One hidden turn or mirror swaps the rows below in pairs. Which row is each named row swapped with?
J935: [-12   7 -13 -15  11  21   3  30  -2  14  -6   9  -3  12 -18   6  19   8
 -24  12  23   3  -1]
J733: [ -5  17 -11 -44   7  15   4 -13   5  21   2  21  -1  -4 -15   2  18  -6
  -3   8  19   1  -9]
J304: [-23   1   3 -29  14  16  24  -8   7  10 -10  15   7  -6 -38  15  -9   3
  -8 -12  22   5  -5]
J75: [ -2  11 -17  14  -9  18  15  -7   1  23 -10  -1   4  -7 -38   8  10  -3
 -15  -4  28   4  -6]
J464: [ 10  -5 -24  -6  19  20  16 -12  18  -5  14  29  -1   3 -18  19  14   2
 -22   2  11  -5  -5]
J980: [ -7  12  -7  20   6  15  30   1   3 -25 -11   5   5  12  15   1  14   3
 -14   6  24 -24   9]
J473: [ -7   6 -19  12  16 -10  21  -3  13 -18   3   1  -1  36  -5   1  16  -4
  -6   1  15   1  19]
J199: [  4  12  -1  -8  11  14  37 -15   4   4  -6 -24  18  11 -10  11  10   6
 -18   0  -6   7  14]
J474: [-10  18  -8 -15   9  14  23  15  -4  -9  -2   7   5   8 -43  -1  14 -14
   8  -6  35   9 -13]
J978: [-15  -2   2 -25  23  15  11   2  10  33 -10  19   6   3 -12   2  11  14
 -16 -10  27 -18  -6]
J726: [ -3   2 -10   4  26  33   6 -17   1  -8  -2  22  -7  12   6   9  28 -14
  10  -2  20 -15  -6]
J562: [ 12  17 -17  -5  17  -9  15   9 -12  11  -3 -22   4  16   7  11  21   9
  -6 -15  23  -1  -1]
J259: [-10   8 -25   4  -6  -9  18 -13  20  -9   4  13   1  23  13   0  18  -5
   7  -2  22  -1  13]
J503: [ -2  10 -12  -3  -1  13  15  17   5 -12  -8   8  -1   4  17  12   8   4
 -31   5  24 -30  -1]
J723: [ -7   5   6 -30   5  11  24  -7 -10  -9 -11 -10 -12   5  -8  -4  31  14
  -1  18  20  -7  23]
J823: [ 13  18  -4   5  -1  14  33   0  -1 -28  -7   1  12  10 -23   3   5   7
  19   4  12 -13  -2]
J773: [-16  19  -7  -8  17   8  33  18   5 -32  -9   0   9  15   3  29  14  11
  -8  -5  23 -11   6]
J103: [ -2   9 -18   8  20  13  19 -12  -5  17  -2  11   7 -17   3   6   1  -9
   0 -29  17   7 -15]
J354: [ -5   7   3 -13  21  14  30  -1  -4  -1 -10  -6  -8  13  17 -12  37   9
  -1  10  11 -12  10]
J481: [-17  10 -17   1   0  -7   7  -1   1  15   8   3 -12   2  17   3  10  -9
  -6 -23  29   5   4]
J531: [ -1   6 -17   2  17  13  21 -17   2  28  -6  -3  -2   4 -14  11  21  11
 -17  24  26 -26   1]
J265: [-13  11 -13  17  -8  -3  22 -19  13  -8  12   3  -4  15  -3  -5  19 -10
   5  -2  31  -4  17]
J477: [-21   8 -21   9  14   7  24  -3   6 -12 -11   9  -4   2  22 -12  10  -3
  -8   7  23 -23   8]
J541: [  2   5 -29  -8 -18   8   2  -4  11  -3   2  16  -3   8 -29   8 -10   4
  -4  -5  33   1   4]
J416: [  2  15   0  -3   2  23   9   5  -9   9 -18  19  11  -2 -10  -1  -9  17
  15 -24  12  -6 -12]
J116: [-14   8 -10  18  23  13  19  -1   1  12  -7  13   3   1 -43  24   8   3
  -4 -17  21  -2  -2]
J120: [-15   7  -8  22  17  19  20  -9   2  21  -8  13   5  -8 -31  22  13   5
   4 -13  22  -1  -2]
J556: [ -5  14 -16   1  10   5  33  11   3 -35   3  -5  -1  -4  -9  24  16  14
 -18 -22  15 -13   4]
J734: [  3  -6 -11 -11   8  11  20 -18  16 -16 -21  -3   5  20 -26  -5  -4  -1
  -4  -4  22  -6  30]
J639: [ 16  11 -11  11   3   2  20  13   9 -12 -16  -5  10  33   2 -11  13   3
  -4   2  14  -8   7]
J524: [ 19   8  -6   2   1  21  19 -15  -5   6   7   0   6 -15   1  22  13 -10
 -17  -8   6   0 -14]
J469: [ -4   8  -2 -30  -6  30   5 -32  -7  -8   3  10   1  -3 -26  15   8   1
  -5  -9  10  -1  -8]
J283: [  3  16 -14 -22  14   8  18   4   5 -10   1  -3  17  18   5 -27  21  -2
  14   9  27 -12  -3]
J551: [-11  11 -19  11  11 -10  20   4  15 -10   1   6   4  33  11  -1  19   1
   2  -2  21   0  17]
J247: [  2  16   1 -44  10   8  24   0   2  29  -5  10  13  10 -18   9   4   9
  -8 -13  26   1  -1]
J329: [-11  -1   5 -27  14   3  21   1   4 -32  -5   2  -2  20  -2  -7  13   3
   3   7  11   8  15]
J743: [ -4  15   7 -31  -1  10  26   1 -10 -25 -24  -8   1   4  -6  -2  15   9
 -10  -4   5 -10  18]
J264: [ -7   4 -15 -16   5  22   9 -19   0  16 -13 -12   8 -20 -26  -1   1   9
   0 -16  37  -9   7]
J907: [  4   9  -3 -28   3  18  16 -18   1  14   2  23  -2  10 -40   6   7   3
  -8 -20  21  15  -1]
J238: [ 21   4 -10 -30  15   6  -3 -15   8  -8   7   8   2  21 -17   1  16 -12
 -12 -12   8  -5  -6]
J577: [-13  18   4 -19   3   8  36   2  -1 -32 -15   0  -6  23 -18  -9  19  16
  -5   1  21 -15  18]
J214: [-15  19  -2 -18   6  10  18  -4   0 -19 -13 -10   0  -5 -34  10  15   1
 -21  -7  23 -38   0]
J810: [-18  14 -10 -41   8  15  22   2   2  30  -5  23   0   3 -17  15  18  -5
 -10  -2  20 -12  -5]
J993: [-25  21 -20  -4   7  11  25 -12   9  -4  -6  -3   6   3   5  22   3 -11
 -11 -35  34 -17   4]
J173: [-10  21  -4 -35  -3  13  16   4   1 -30  -7   9   6  21  -2   4   3  11
  -9  -7  17 -25  -1]
J224: [ -1  -6 -17 -11  16  24  10 -22   9   4   7  19  -1   2 -16  34  11  -2
 -12   3  19  14   0]
J653: [ -7  22   3 -33   8   5  23  -4  -3 -15 -25 -16   4  -3   2   2  12  16
   2  -9  12 -20  19]
J141: [  1  11   1  19  14  17  16   6   3  14  -9  24   6   9 -21   9   7   5
  15 -26  30 -16   1]
J339: [-11   9  -6  18  10  19  21  -2  -1  11 -17  18   5 -10 -23  21  14   9
  18 -20  23 -14  -5]
J579: [-12   5   8 -18  12  -2  28 -13  -2  -8   2 -22   0   2   7  -8  34   3
  -2  -5  12   1   7]
J643: [  5   8 -15  10   3  19  10 -10  -1  17   7  20   7  -3  -8  17   5 -12
 -14 -22  28  13 -13]
J910: [-20  15 -16  -5 -23   5  21 -22   6  -9   3   4  -2   6   3 -15   6   0
   1  15  17  -3   4]
J730: [-15  12 -12 -24  10  12  23  -7   4  40  -6   3   2  -5  -7  10   9   6
 -20 -23  26   1  -2]
J839: [ -8   8   6  16  24  21  35 -11   3  15 -12  12   3  -3   3   3  11   2
   8   3  11 -29   0]
J686: [ -5   5   2 -30   7   6  26 -10  -9  -8 -15 -13  -6   8   8   5  27   3
   4  -7  -1  -9  27]
J603: [  0  12  -6 -43   0  19  14  -8   2  15  -4  26   5   3 -26   2  11  -6
 -19   1  13   4  -7]

Swapped with J935: J199
Swapped with J473: J116
Swapped with J810: J686
Swapped with J524: J503
Swapped with J247: J723
Swapped with J339: J259
Swapped with J733: J653
Swapped with J823: J541
Swapped with J75: J639

